A =
-25, -28, 31, 7, -34, 2, -14, -29, 34, 9, 10, 6, 13, -31
-28, 21, -33, -13, -31, 33, 3, -16, -27, -19, 26, 31, 28, -17
2, 16, 27, 13, -11, -28, 4, -33, 19, 25, -21, -31, -19, 24
20, 17, -1, 33, -31, 33, 18, -34, -5, -4, -16, 33, 12, 14
1, 29, 25, -14, 31, 23, 7, -24, 33, 19, -12, -23, -10, 15
3, -8, -30, 24, 5, -27, 10, -10, 2, 23, 34, -8, -28, 28
Rows and columns are counted from 0.
(0, 0) => -25
(0, 3) => 7
(1, 6) => 3
(4, 2) => 25
(5, 3) => 24
(2, 4) => -11
(0, 7) => -29
(4, 4) => 31
(5, 5) => -27
(2, 2) => 27
(4, 9) => 19
(0, 2) => 31
(4, 3) => -14
(5, 0) => 3
(2, 13) => 24
(0, 11) => 6
(3, 0) => 20
(1, 11) => 31
(0, 5) => 2
(0, 9) => 9
(5, 7) => -10
(1, 5) => 33
(4, 7) => -24
(0, 6) => -14
(1, 7) => -16
(4, 12) => -10
(5, 4) => 5
(3, 11) => 33
(4, 11) => -23
(1, 1) => 21
(5, 1) => -8

m = [-11.95, -1.63, 3.20, -0.82, -12.15, 15.45, 1.50, 1.51, -1.12, -3.26, 3.52, -9.76, 5.24]
m[0] = -11.95
m[11] = -9.76
m[5] = 15.45
m[2] = 3.20
m[12] = 5.24
m[3] = -0.82
m[8] = -1.12
m[6] = 1.50

arr = [[410, 278, 603, 333, 137, 845, 634, 547, 554, 753, 483, 679], [924, 776, 689, 56, 742, 339, 578, 598, 140, 705, 912, 109]]
Indices start at 0.
(0, 0) = 410
(0, 1) = 278
(0, 2) = 603
(0, 8) = 554
(1, 4) = 742
(1, 5) = 339
(1, 9) = 705
(1, 11) = 109
(1, 1) = 776
(1, 7) = 598

data =
array([[  0,  -6,  -1,  -1,  -3,  -1,  -3,   0,  -2,   0,   2,  -1,  -2,
          1,   6],
       [  2,   3,  -4,   2,  -5,  -1,   4,   0,  -6,  -5,  -1,   0, -17,
         -2,  29],
       [ -2,  -3,   3,  -2,  -4,   0,  -3,   0,  -8,  -1,  -4,   0, -11,
          9,  17],
       [  2,   4,   0,   4,  -1,  -1,   1,   0,  -4,  10,   6,   0,  -8,
         -6,  10],
       [ -2,  -1,   1,  -1,   6,  -1,  -3,   1,  11,   3,  -4,   0,  17,
          4, -29],
       [ -1,   2,   2,  -3,  -2,   0,  -2,  -1,  -5,   1,  -3,  -1,  -7,
         -1,   4],
       [ -1,  -3,   0,  -1,  -2,   3,  -1,   0,  -3,  -3,  24,   0,  -7,
        -26,   6],
       [  0,   2,   0,  -1,  -3,   3,   0,   0,  -5,   7,  16,  -1, -10,
        -22,  10]])
data[0][0]: 0
data[:, 8]: [-2, -6, -8, -4, 11, -5, -3, -5]
data[7][3]: -1
data[5]: [-1, 2, 2, -3, -2, 0, -2, -1, -5, 1, -3, -1, -7, -1, 4]
data[1][4]: -5
data[1][8]: -6
data[0][4]: -3
data[:, 1]: [-6, 3, -3, 4, -1, 2, -3, 2]
data[5][4]: -2
data[:, 14]: [6, 29, 17, 10, -29, 4, 6, 10]
data[4][6]: -3
data[:, 2]: [-1, -4, 3, 0, 1, 2, 0, 0]
data[5][10]: -3
data[1]: [2, 3, -4, 2, -5, -1, 4, 0, -6, -5, -1, 0, -17, -2, 29]
data[7][2]: 0
data[:, 5]: [-1, -1, 0, -1, -1, 0, 3, 3]
data[2][8]: -8
data[3]: [2, 4, 0, 4, -1, -1, 1, 0, -4, 10, 6, 0, -8, -6, 10]
data[:, 10]: [2, -1, -4, 6, -4, -3, 24, 16]
data[6][10]: 24
data[5][6]: -2
data[4][11]: 0
data[3][6]: 1
data[7][12]: -10
data[5][7]: -1
data[2][11]: 0
data[6][11]: 0
data[:, 6]: [-3, 4, -3, 1, -3, -2, -1, 0]
data[2][1]: -3
data[7][10]: 16
data[7][9]: 7
data[2][2]: 3
data[0]: [0, -6, -1, -1, -3, -1, -3, 0, -2, 0, 2, -1, -2, 1, 6]
data[1][5]: -1
data[2]: [-2, -3, 3, -2, -4, 0, -3, 0, -8, -1, -4, 0, -11, 9, 17]
data[7][8]: -5

B =
-448  -592  -473  -438  -439  -291  -418  -558    59  -765  -817  -809  -675  -507  -817
-404  -291  -222  -387  -389   732    63  -446   993  -722  -871  -769  -598  -403  -936
-819  -683  -730  -865  -888  -261  -636  -664  -416  -500  -461  -591  -722  -933  -545
Rows and columns are counted from 0.
row 0 col 0 = -448
row 1 col 11 = -769
row 2 col 14 = -545
row 1 col 4 = -389
row 2 col 3 = -865
row 1 col 1 = -291
row 1 col 10 = -871
row 1 col 9 = -722
row 2 col 0 = -819
row 0 col 3 = -438
row 0 col 13 = -507
row 0 col 2 = -473
row 2 col 13 = -933
row 1 col 6 = 63
row 1 col 7 = -446
row 0 col 11 = -809
row 2 col 12 = -722
row 2 col 9 = -500
